In the data rows, the value 128 means zero.
Some points, one per row:
[165,142,175,062,104,092,145,126,114,168,149,192,175,126,111,102]
[124,132,130,134,102,123,140,125,124,130,110,122,115,129,147,141]
[095,130,142,158,045,115,152,115,127,103,073,130,120,131,147,115]
[132,125,135,120,125,126,139,138,125,130,130,138,141,122,134,118]
[111,151,136,185,021,130,162,145,114,095,048,071,121,117,189,145]
[124,123,132,130,135,133,128,129,127,130,139,132,131,129,131,114]
[101,119,111,151,138,138,134,114,148,117,117,121,102,136,130,129]
[088,090,103,131,233,146,083,079,152,112,162,170,092,160,071,096]
[098,133,131,148,088,121,141,115,139,113,096,117,117,128,137,130]
[149,107,138,073,199,122,107,116,125,160,186,190,159,145,081,105]
[078,119,089,200,156,163,112,116,144,079,104,079,083,141,131,147]
[126,122,135,135,106,118,138,134,113,129,119,128,136,125,136,123]
[175,118,102,117,212,158,109,173,114,155,183,102,139,116,125,143]
[173,139,157,097,117,109,142,151,125,177,141,142,143,107,161,137]
[142,160,145,114,083,109,142,133,115,135,114,120,148,124,146,138]
[168,119,138,049,202,124,107,126,121,171,193,186,169,135,083,103]
[115,154,135,143,084,123,134,133,120,109,095,123,126,120,149,136]
[150,137,119,118,130,128,119,149,119,136,137,100,142,127,134,147]
[142,129,130,107,155,128,118,134,120,146,158,149,153,134,113,115]
[167,168,134,120,111,132,128,166,107,149,131,110,142,107,150,148]
[119,123,127,127,137,129,126,126,129,116,134,138,133,137,116,114]
[116,150,167,113,026,086,157,113,125,121,075,150,148,130,135,121]
[152,120,166,037,173,085,114,097,134,169,187,219,166,154,073,097]
[143,155,149,128,047,104,161,142,122,137,083,102,136,112,177,146]
[091,103,061,222,174,187,117,136,150,090,110,036,072,131,155,169]
[025,049,067,186,255,179,060,036,194,075,172,173,048,186,034,083]
[138,127,146,088,135,118,120,127,122,139,156,178,165,147,093,108]
[064,074,056,202,247,196,084,102,161,077,156,081,063,161,093,130]
[158,177,164,099,021,094,151,144,097,131,092,132,168,099,152,133]
[111,142,149,121,063,111,140,108,132,113,096,142,139,144,126,123]
16 more points follow, each with its number after it:
[255,252,203,074,000,065,217,252,038,171,046,072,224,031,255,196] 0
[115,112,099,154,167,143,120,122,140,123,140,094,107,134,127,135] 1
[124,130,150,123,079,113,142,119,120,119,109,153,152,135,126,115] 2
[085,104,089,181,162,151,119,107,151,089,115,094,082,151,119,136] 3
[166,127,117,117,157,147,122,158,118,153,152,103,130,114,141,152] 4
[000,012,011,255,255,232,040,053,204,040,182,087,000,197,050,099] 5
[149,151,165,084,078,087,138,124,109,142,115,158,163,131,125,127] 6
[108,132,122,166,092,139,147,139,123,109,100,107,112,124,154,124] 7
[145,160,131,129,094,120,130,151,111,127,112,121,146,112,143,140] 8
[119,135,146,143,051,110,155,116,133,117,079,133,123,111,149,117] 9
[122,150,148,117,078,101,134,121,127,126,107,136,147,130,128,131] 10
[120,151,166,123,022,096,174,132,119,121,074,157,152,126,152,112] 11
[137,116,114,129,184,146,122,139,131,139,159,128,124,122,121,129] 12
[118,146,147,124,051,101,154,122,125,112,088,137,133,116,139,126] 13
[121,124,128,121,130,122,130,117,138,138,130,135,130,134,124,132] 14
[219,215,231,030,000,047,205,181,060,197,077,180,236,084,187,123] 15
Which of these numbered points is nearest to each point below, ignoring the direction in which the first points spread most? Its number follows each.
[108,130,144,114,101,112,136,114,121,124,118,155,142,138,116,111] > 2
[092,117,142,147,098,118,147,102,139,110,096,145,118,142,129,109] > 11
[065,101,080,199,159,158,115,106,162,086,102,076,070,145,128,136] > 3
[102,136,149,141,062,112,155,110,121,112,085,145,127,134,137,110] > 11
[046,095,087,209,163,160,122,086,166,067,102,091,063,157,118,124] > 3
[000,023,009,255,255,236,052,053,198,026,159,075,001,187,060,113] > 5
[154,160,143,120,083,122,135,150,111,137,113,124,147,115,147,141] > 8
[124,122,146,090,140,106,116,098,139,136,148,168,147,146,099,115] > 6
[111,135,134,162,077,135,149,136,119,113,095,108,123,119,157,129] > 7
[125,141,155,106,075,106,141,125,115,127,105,152,154,134,129,114] > 2
[243,215,236,000,000,037,197,199,047,211,101,197,251,079,188,129] > 15
[012,043,021,255,255,220,061,066,188,030,135,060,010,164,076,124] > 5
[170,119,105,125,195,150,108,154,123,158,173,083,131,116,131,154] > 4
[255,234,255,000,000,019,212,209,043,219,081,181,255,061,203,137] > 15
[127,128,138,125,117,114,137,126,131,142,124,137,135,121,140,128] > 14
[088,114,119,176,092,132,141,108,148,101,076,103,092,138,153,135] > 3
[255,255,255,000,000,013,209,204,033,235,095,206,255,064,201,136] > 15
[013,025,003,255,255,243,054,074,201,049,151,048,000,169,093,135] > 5
[144,114,121,126,166,145,126,143,123,138,161,127,130,125,125,132] > 12
[077,138,104,207,060,148,145,145,128,077,061,062,090,122,170,142] > 5
[110,131,146,122,084,119,142,115,121,115,104,156,141,135,122,102] > 2
[144,149,152,083,096,101,130,125,124,144,132,160,165,138,118,127] > 6
[115,150,163,123,026,090,169,120,130,125,073,147,144,129,151,127] > 11
[133,117,117,147,137,133,132,138,135,146,129,099,111,117,152,151] > 1
[122,114,100,150,167,145,118,126,138,121,134,104,104,133,128,141] > 1
[108,096,083,163,205,159,102,117,152,113,145,095,094,141,112,138] > 1
[132,133,135,133,085,127,147,142,117,118,102,109,138,118,154,131] > 1
[094,118,107,186,119,152,125,114,138,086,091,083,083,121,135,138] > 3
[114,127,138,119,116,113,119,106,136,114,122,157,134,133,106,112] > 2
[101,141,141,154,048,109,158,117,138,102,064,126,109,116,148,119] > 9
[133,142,146,113,088,111,141,126,127,141,111,132,146,124,137,134] > 14
[116,110,122,135,152,130,124,120,137,130,139,143,114,134,123,118] > 14
[255,220,239,000,000,041,202,197,050,221,119,206,254,075,183,129] > 15
[109,111,107,150,152,144,117,115,146,114,125,100,094,137,136,137] > 1
[107,135,132,165,060,116,152,122,131,102,078,105,116,128,152,140] > 3
[255,228,232,000,000,040,186,211,042,224,133,184,255,067,176,137] > 15
[117,146,143,132,067,112,141,111,131,113,096,140,130,121,123,114] > 13
[255,220,244,000,017,032,166,175,066,235,149,242,255,089,141,107] > 15
[108,142,146,123,090,102,131,110,135,113,112,143,139,147,117,120] > 10
[143,148,154,087,091,102,137,126,105,134,127,166,167,128,114,118] > 6
[216,159,186,009,114,074,136,150,093,208,179,202,209,115,119,122] > 15
[185,152,188,021,110,067,145,129,109,197,164,213,194,130,102,100] > 15
[115,140,143,135,072,110,143,113,129,113,102,121,131,132,142,138] > 13
[133,146,147,095,121,113,116,112,122,132,141,171,157,141,105,103] > 6
[124,094,101,136,221,159,107,133,140,136,167,129,103,135,106,129] > 12
[125,127,132,121,129,130,125,125,130,133,135,147,139,127,127,115] > 14
[131,101,109,127,224,162,101,119,140,140,173,142,109,133,104,126] > 12
[146,158,132,147,071,129,161,163,107,122,102,093,143,115,173,154] > 1
[144,109,112,119,192,153,107,136,130,141,169,125,133,130,111,124] > 12
[119,119,111,149,178,147,108,121,137,120,142,127,104,132,118,126] > 8
[189,128,107,099,187,144,110,167,115,152,174,103,143,101,127,152] > 4
[151,146,140,111,120,122,135,151,104,138,135,135,147,114,138,129] > 12
[014,036,047,228,255,193,073,042,207,049,143,101,018,183,068,101] > 5
[083,066,090,128,255,159,072,079,157,112,204,165,100,172,040,094] > 6
[100,134,143,136,078,110,147,111,132,118,094,138,119,138,136,125] > 13
[195,134,109,097,180,139,118,171,113,159,181,106,141,102,123,151] > 4
[127,105,109,125,191,139,110,129,140,143,163,120,105,131,116,136] > 12
[110,111,111,141,161,133,121,112,141,123,132,124,109,138,119,130] > 14
[103,122,133,153,072,115,136,110,136,099,090,135,111,119,129,116] > 9
[169,094,106,055,255,135,076,127,141,178,246,166,161,146,057,127] > 15
[134,090,118,093,255,147,091,118,135,143,209,164,135,145,064,103] > 15
[167,109,126,060,213,131,096,136,124,163,205,159,155,120,071,114] > 15
[120,098,101,139,210,156,110,125,135,134,148,122,112,141,117,123] > 12
[117,128,124,160,108,142,139,138,125,116,104,105,108,118,148,134] > 7
[103,148,156,134,039,091,159,100,132,111,066,138,138,136,145,118] > 11
[113,133,140,128,090,117,145,123,135,125,096,125,126,131,147,133] > 13
